name the system of each run
In the rows, zero is written as 128.
misat, run 1 (10 x 32)
[[118 114 153 148 140  99 120 164 127 129  88 145 181  96 145 152 155 102
  155 153  97  50 119 151 122 175 130  82 153 109 117 131]
 [125  96 159 168 117 127 159 156 119 160  93 129 175 100 138 175 161  96
  138 115  86  57 147 142 103 163 122  85 152 103 152  95]
 [135  97 155 157 103 137 172 145 131 203 104  92 155  91 110 166 160  99
  104  94 101  68 158 119 101 130 128  94 146  99 170  79]
 [149 125 123 154  97 135 168 141 142 200 139 100 126  97  98 151 154  97
   88  82 105 113 166 103 102  83 133 119 134 116 174  76]
 [137 137  97 140 110 136 136 131 137 182 157 115  98  96  99 120 142 101
   84  98 145 142 157 103 107  79 130 121 118 129 167  82]
 [127 152  79 110 122 136  94 137 132 156 152 147  82  94 109  88 131  95
   97 146 179 162 142 106 116  85 138 128 102 146 152 103]
 [141 164  96 104 142 126  72 141 124 126 135 172  89 106 115  64 139  90
  129 194 190 164 130 115 132 107 152 137 102 159 135 129]
 [146 173 104 112 161 139  65 135  86 100 117 204 114 110 154  58 134  91
  158 208 193 146 124 116 140 162 146 122 120 182 130 141]
 [148 154 143 126 158 141  99 128  87  95  97 199 142 130 159  90 143 102
  178 196 172 131 133 122 144 176 155 131 130 180 122 148]
 [147 129 178 133 145 154 156 106  93  99  93 168 156 160 149 136 127 123
  175 154 133 126 152 124 146 180 142 135 156 166 131 141]]
Naru, run 2 (10 x 32)
[[122 135 135 115 161 101 106 140 137  68 103 142 169 135 161 132 117 135
  168 164 113  88  94 163 136 174 137 114 143 126  67 188]
 [129 124 149 118 157 117 127 117 128  71 117 139 168 157 166 140 108 156
  165 132 119 107 111 158 155 171 135 138 144 142  78 186]
 [133 140 152 119 154 132 146  94 124  71 124 145 159 178 163 129  92 174
  162 125 132 132 127 139 153 168 134 160 148 159  78 177]
 [153 150 135 120 148 144 142  86 100  77 133 147 148 180 148 117  92 171
  154 120 145 156 133 120 159 155 136 162 148 187  97 172]
 [152 147 136 116 143 158 146  87  98  95 136 147 130 171 140  95 100 147
  142 139 174 182 144 105 153 140 137 164 151 193 118 163]
 [159 152 135 109 136 158 135  94  89 126 124 164 121 141 133  79 121 116
  134 156 183 168 164  86 150 136 158 152 140 193 151 128]
 [164 142 132 128 133 160 133 108  87 153 115 167 114 116 128  88 149  87
  137 174 182 150 173  82 130 138 151 133 134 186 174 111]
 [160 130 139 142 121 162 148 120  76 171 104 160 131 109 134 109 161  74
  127 167 170 132 176  83 124 139 137 113 142 171 188  91]
 [150 118 137 152 114 159 162 135  92 193 104 143 148 102 123 133 168  73
  124 139 137 102 182  89 109 138 134 109 154 146 194  81]
 [152 106 153 158 101 151 178 127 112 207 106 107 143  99 116 150 173  86
  104 104 119  98 173 103 107 125 136 100 156 127 193  75]]
zav, run 3 (10 x 32)
[[148 112 131 133 102 135 205  97 158 154 166  54 151 163  97 178  90 180
   96  19  84 139 152 117 130  92 117 154 150 128 125 127]
 [132 110 124 142 101 115 184 114 174 154 169  54 148 144 101 179  91 171
   92  17  74 121 135 133 123  83 117 139 141 109 114 138]
 [124 123 106 132 103  95 154 128 172 148 163  56 148 136  99 170 104 164
   84  37  83 114 122 143 113  84 116 126 128  99 107 134]
 [122 135 101 126 110  87 126 144 178 147 165  72 145 103  98 149 111 148
   85  58  85 102 108 139 109  81 125 114 126  92 102 138]
 [116 139  86 119 115  83  92 158 171 153 147  89 138  85 102 131 136 126
   98  88 102  92 110 138 102  92 128 100 111  97 104 126]
 [112 149  88 132 132  80  79 175 173 154 133 120 139  68 107 119 152 107
  109 129 114  88 106 138 105  93 138  91 103  94 117 121]
 [122 158  93 143 134  92  73 181 149 148 117 142 146  64 127 112 162  76
  130 156 114  77 110 136 101 117 141  77 110  99 125 118]
 [118 151  98 146 149 102  65 182 126 142 103 159 148  59 147 110 167  63
  141 188 136  69 112 148 105 143 133  79 117 110 139 118]
 [119 153 111 140 149 112  67 179 107 130  90 180 150  73 158 102 174  63
  155 209 142  64 106 143 114 165 147  79 126 117 132 128]
 [129 143 128 132 164 112  75 166 108 106  79 189 153  92 159 100 162  75
  162 217 151  75 112 141 126 175 148  89 131 133 126 140]]

runs to name
run 4 (5 x 32)
[[117 127 128 149 142 101 104 179 126 153  91 150 167  72 148 137 170  72
  138 167 111  47 118 156 108 161 133  72 136  97 128 120]
 [124 115 134 158 133 125 128 169 110 183  94 141 163  73 137 149 172  67
  128 147 111  55 142 133  93 155 131  72 153 106 161  93]
 [141 113 136 164 108 133 155 151 107 197 104 121 152  79 119 150 185  75
  118 125 118  74 162 114  96 131 121  83 156 116 183  78]
 [150 129 121 154 106 138 158 139 117 203 124 120 130  90 101 131 163  78
  100 124 128 110 169  90 102 105 131 107 143 123 185  81]
 [149 139 109 137 110 150 140 137 116 192 138 132 115  98  98 115 148  83
   96 127 150 140 166  91 108  89 134 116 123 146 189  86]]
  misat
run 5 (5 x 32)
[[129 135 148 116 156 114 112 133 119  73  93 162 165 139 162 118 125 130
  177 184 132 105 118 141 153 183 146 130 141 154  85 178]
 [143 125 167 121 146 130 143 109 106  71 107 153 173 163 153 136 118 135
  174 155 124 126 130 139 152 179 132 140 152 154  99 167]
 [148 126 167 130 148 156 169  85  95  88 115 150 159 180 149 138 102 154
  167 128 126 142 148 125 150 170 134 155 162 170 119 161]
 [159 125 150 127 132 167 183  78  88 108 128 134 149 181 135 134  99 155
  143 112 144 160 157 111 156 152 133 161 155 183 134 154]
 [166 131 145 126 117 164 178  82 101 139 124 131 127 160 130 117 107 143
  121 113 157 176 177  90 143 129 140 164 150 186 142 137]]
  Naru
run 6 (5 x 32)
[[142 137 108 130 113 152 153 114 135 184 170 113 104 119 102 125 127 121
   84  81 144 158 168  98 111  80 128 142 124 144 177  88]
 [137 148  93 108 128 148 112 111 123 141 169 134  79 119 107  86 109 125
   96 112 171 187 147 106 124  83 130 151 105 163 148 113]
 [138 166  92  95 144 125  78 113 131 103 158 160  85 127 121  66 111 126
  124 166 184 186 126 107 141 102 144 151  95 165 118 141]
 [142 164  94 102 165 126  70 115 109  73 132 182 117 133 147  71 111 129
  157 177 184 160 110 115 143 140 144 131 112 182  92 167]
 [142 156 126 112 158 123 100 117 105  59 114 184 156 149 161 100 119 135
  180 184 155 134 109 127 150 173 149 131 135 174  95 180]]
  misat
run 7 (5 x 32)
[[141  92 174 154 126 147 201 108 119 128 109 107 178 168 142 192 117 154
  147  74  80  97 153 141 126 158 113 134 171 130 128 130]
 [134  83 155 139  98 130 218 102 143 163 138  53 163 151 111 183 108 173
   98  36  80 107 157 118 127 125 109 137 165 114 137 126]
 [135 121 116 134 100 123 181 110 175 151 170  57 144 143  96 173  90 168
   88  20  90 137 132 123 124  82 117 148 144 110 119 131]
 [119 135  84 125 109 111 136 117 164 141 183  68 123 125  99 135  93 171
   80  42 115 145 116 127 115  75 108 140 124 121 105 132]
 [116 154  67 105 120  90  84 131 154 116 173 101 103 108 108 100 104 158
  102  99 142 143  90 132 126  82 127 125 103 119  94 143]]
  misat
run 8 (5 x 32)
[[121 123 147 119 151 111 136 116 144  79 118 128 169 161 157 150  99 167
  151 108 107  98 109 167 147 162 132 140 146 131  62 184]
 [133 134 133 113 155 130 135  93 132  70 129 132 154 173 161 133  86 180
  143  97 117 134 117 153 151 155 131 155 143 156  75 184]
 [145 149 126 106 143 132 128  86 121  71 144 133 140 179 143 101  80 173
  141 112 153 162 130 120 155 140 145 167 129 177  81 184]
 [148 156 120  98 150 142 123  94 104  90 141 154 120 161 135  83  98 152
  137 149 177 181 135 103 159 138 148 165 133 188 104 175]
 [158 159 121 111 152 153 102 110  93 112 122 170 110 130 144  71 134 116
  143 177 200 169 146 101 146 143 156 146 127 189 136 135]]
  Naru
run 9 (5 x 32)
[[137 151 125 113 164 121 109 107 116  61 125 159 153 161 170 106  96 160
  167 152 141 140 109 138 149 166 134 143 134 169  73 197]
 [145 153 130 119 166 136 113  99  98  64 121 167 149 167 163  96  98 143
  169 161 157 152 117 124 156 173 143 143 136 183  95 179]
 [151 156 142 123 153 147 122 100  92  82 122 176 143 161 155  98 120 133
  167 164 169 156 139 113 153 168 145 142 140 186 118 159]
 [162 146 146 137 146 166 139 101  86 110 112 176 134 156 148 102 129 112
  158 161 169 147 158 103 149 166 145 149 138 192 141 129]
 [163 136 152 150 137 170 151 103  77 139 111 170 133 141 147 110 139  98
  148 150 161 145 172  96 135 158 140 143 149 183 170 106]]
  Naru
